rotation ticks, each row followed by its count of ticks
The counts run from 0 to 305.
[-24   5  37 -33  -3   1 -13  -5  27  -5  12   6  30  17   3  -5  -5 -30
  17  26  15  16  16 -28 -26  14  -4 -11 -21  13  -3   6 -11   6  12] | 128
[ 12  27  14   9  11  -2  23  44  11  -1 -14  -1  -7  25  38  -7 -14  -3
   9  -5   8   1   1   1  17  -8 -16  48 -17  -5 -27   4   8   4  10] | 173
[ 20 -17 -11 -27  -7 -12  11 -20  -5   4   6   3  24   8  39 -15   3  17
  14  34 -22 -25  -3   7  -1 -23  18   8 -32  21  -9  -9  -3  21  17] | 114
[-30  32 -13  -4  -6  25   6   8  20  22  18  11  11   4  29   0 -21  13
 -26   0 -15  29  -8  -8   4  14  36  -3 -24  -3  17  18  -6  -3 -18] | 132
[  4 -23  20  -7  -9 -11   6   6   5 -33 -19  -7 -20  -6  -9 -20  -5 -22
  15  27   8 -17  24 -27 -16  16  -2 -10  10 -16  -9  36 -21 -24  22] | 218
[  2 -23  21  19  14 -25 -15  -2   1 -14 -16 -25 -11  -1 -24 -30   5  -5
   3 -22 -12  -2 -23  11  21  14  -6   0  35  -2 -36 -16 -13   4 -21] | 49
[ 18  -7  -4  13  21  -8  -9  29   0   0 -35  21   0   1  11   0  12  35
  16   3 -12 -16  35  -3  20  31   6  -1 -13  21 -17  30  32   5 -11] | 206
[ -4  18  30   8  59   8   0  19  -1  15   5 -19 -12  17 -17  -7  -8   6
   5  13  -4 -18  29  11 -21  -7 -20  23  19 -18 -20 -21  30  24  -2] | 305
[ -5   6  23  -4  15  -6 -16   5 -20  10  -3  10  -7  35 -15   0   7  -6
   3  15 -15 -10  13   6   3 -12 -16  38 -20  -1 -19 -32  34  31 -17] | 26
[-28  31  12 -19 -13  -3 -18   4  20 -16  -2  -1  14  13  19 -11 -27 -19
 -19   6  -2  19  -1 -31 -15  25  35  -2 -27  -9  -3  27 -27  -4 -12] | 130
[  7 -25 -26   8   1 -24 -12  16  32 -23  -8   3  27  13  -5  -4  -3  -8
  11  13  18  16  -3   8   4  -2 -17 -16 -22 -36 -11  40  24   4  22] | 185
[-33  17  -7  22  27 -23  -2  16  15   3  30  -5  23 -13   1  27 -17   5
   1  20  32  15   9   2 -32  23   6  13   8   5  21  29   3  -2   8] | 164
[ 30   2  31 -14 -10 -24  -1  -4  19   7   6  21  18 -14  -8  17   0  14
  11 -15  17  -3  38 -22   0  30 -13 -32 -17  29 -27  -2  -2  -7 -10] | 239
[-12   8  24 -16  29   6 -24  20  -5 -22 -16  -8 -15  24 -25   4  -9 -12
  14  -2 -10  -2   5 -16   4  13 -24  30  -2 -38  10 -11  24  23 -22] | 28
[ 15  12  18  -1  27 -36   1  -2   9  15 -26 -28 -40  17 -19  -3 -44  -2
  11  -5  -8  10  27   2   8   2   8   4 -28  16  15  -1  14  12 -13] | 61
[ 19  22 -13 -44  -6   6  22  -6  18   8  17  -2   5  16   1  20 -15  16
 -22   2 -26  18   9  -2 -13   6  -2 -35  -9 -23 -19 -19  -6 -32  16] | 1
[ 12 -17   2  25  10  -3   0   0  25  25 -24 -12 -22  22 -28  -9  -3  27
 -11 -14 -12  23 -13  43   3 -26  17   1  19  -5   7  11 -11  15  -1] | 192
[ -7  45  12   3  26   1  19  12 -13 -20  14 -19 -38   5  -3   9 -28 -13
 -12   0   8  21   7 -13 -13   5 -19  13  18 -35  10 -11  -2 -24   1] | 31
[ 12  -2 -17  26 -16  13   2 -16  14 -11  12  -2   1 -21 -18  -5  -4  13
 -19  10   2   6  -6  20   4  -1  40 -33  -7  -1  22  46  -1 -30  17] | 222
[ 17  29   1   0  23 -14  -7  -9  -5  10   9   1  -2  21 -14  19  -5  11
 -24  20   0 -12  -7  20  -5 -23  10  31 -23  17   0 -28  32  16   6] | 24
[-15  23 -18   7  -5   0 -24  -2 -19  -6 -16  21  24  17   0  34  12  11
 -26  26  17  18 -14   7 -13  35  23  14   0  31   3   8   4 -11  14] | 167
[ 20  11 -16  11   1 -19   5  12   5   2 -39  -3  18   8  10  21 -10  11
 -13  14 -29 -26  35  -3 -10  18  17  19   4  38 -19  21  12  16   5] | 204
[-10  33   6  20   1   6  -5 -14  -9 -16   5  16  -9  27   0  10  -8  12
 -20 -12 -28  -9 -15  13   8  -3  11  27 -30  -5  19 -53  -1  14  -2] | 301
[-17 -22 -15   8  20 -38  -6  -2   9  -2  32   6  32   0 -16   0   8  17
  -3   5 -29 -36  -1  19  -3  25  22  14   3   7 -39   0  -2   3 -15] | 294
[-15  38 -18  -5   9  33   4  14  13  28  12   6  10   3  34  -3 -23  28
 -31   9   6  36 -11  12  -1  -3  42  -6 -12  -7   7   5   4   2  -7] | 133
[ -1  17 -13   1 -11  -9  11   4  -5 -16   0  -6  -6  27  25 -14  -2 -32
   4 -20 -18  17 -24  10  30  21  13  18 -34 -19 -26   9   3 -29   7] | 41
[ -1  21 -17 -29 -15  25  10 -11  18   2  23   7   7  10   1  19  -2   4
 -19   1 -29  32  12 -18  -7  18 -15 -37  -4 -27   5 -24   0 -29  12] | 0
[ 19 -26  -8  26 -17 -36   4  10  28 -27  16  -2  24  16  -1   1  14 -10
   2  25 -26  10  -9  10   7  -8 -29  -4  -8   0 -21  36  10  -3  -4] | 183
[ 37  -2  38   4  10   6   3 -23   2 -10   1 -21 -13   1   6 -28  -3   3
  26  -6  12 -10 -30  28  24 -39  -8   4 -14  17  -4   3   9  17   5] | 82
[ 10  33   0  12  22  -7  -3  -8  -4   4  26   5  -2  18 -14  22  -7  30
 -13   8   2   6  -5  40  -3 -16  12   6 -30  16   4 -35  30   5   5] | 23
[ -9 -38 -27 -17  12  -4  -5   5  21   7  -4  12  28   5  12  -5   8  42
 -15  30 -31  12  -1   0   7  18 -19 -28  16  -6 -18 -19 -10   4  10] | 147
[-19   9 -13  20  21 -25 -26  -7   2 -36   8  20   5 -15 -20  14 -15  24
 -19  -8  -5  -9 -11   8  16  35  30   0 -27  -3  18 -23  -3 -15 -14] | 20
[-34  26  -5 -11 -13  13 -15  10  24  -6   8   1  16   6  29   3 -25 -15
 -17   7 -12  23  -3 -30  -1  22  38   1 -28  -6  21  17 -16  -6 -16] | 131
[-19 -24 -24 -23 -18 -11   9  14 -11  13  14  11  -6  15  -5 -22  22 -26
  13 -27   9  -7 -11 -16   2   4 -17  37   0 -50  -8 -15   3   0 -14] | 286
[-29 -16  26   1  11 -12  -5   9  18  -7 -18 -11   2  30 -24   9 -14  -6
  -4   9 -28  -2  -9  -6 -29   1   0  26  27  -3   8   1 -46  18 -17] | 160
[ -2  -4  -6  -1  -9  -4 -26  -5  12  23  10   8  12  -7  -4 -12   9  -9
  11   7   8  28  23  -7   9   4  11 -14 -32  11  13  46  35  26 -36] | 95
[ 14 -25  26  -9   8  21  17   6  11 -14 -12  -8   3   0  -8  -8  13 -12
  34  22  -1 -16  27   0 -16 -14 -40  -1  20 -13  -1  21   3  -2  34] | 216
[ 10  13  24 -19  -6  -5  20 -21 -32 -17  -7  -8  -6  23   5   9  15 -25
  29  -2 -35  -1   7   3 -27  19 -18   0  18  22 -14  15 -22 -10   1] | 70
[  6  -4 -17   7  15  13   4 -10 -12  27 -28 -39  -8   0  -1 -25  -6  -2
 -15  -1   9  -8 -17  27   9 -12   0   5  38 -12 -20 -33  16   5  35] | 46
[  9  17  36   0  -4  10   5  11  19 -19  29  10  31  14   0   5  -8  -9
 -14  -9 -33 -24  11 -22  -6  -6 -18   1   5 -18 -35  -1  -3  14 -36] | 272
[  5  11 -33  -7  19  -5  10   1 -17  -4   0 -19   1 -30  43  -9 -20   0
  21   7  19  -8   5  10  -4  29  17  -5  -6  -3  -9  35  23 -19  28] | 75
[ 43   1   5  18 -18  31  16   2 -29 -15 -11  18 -13   3   8  -5  30  13
  -1   8 -30 -12   2  11   1 -34 -29  20  16  -5  16  14   8  10  -2] | 213
[ -8 -31 -28  14 -14 -41  -3   6   1  -1  18  11   0  11  -3  -3  -2   9
 -11  12   7  15 -31  -6  25 -23  10  36 -36 -14  29   2   0  15 -23] | 153
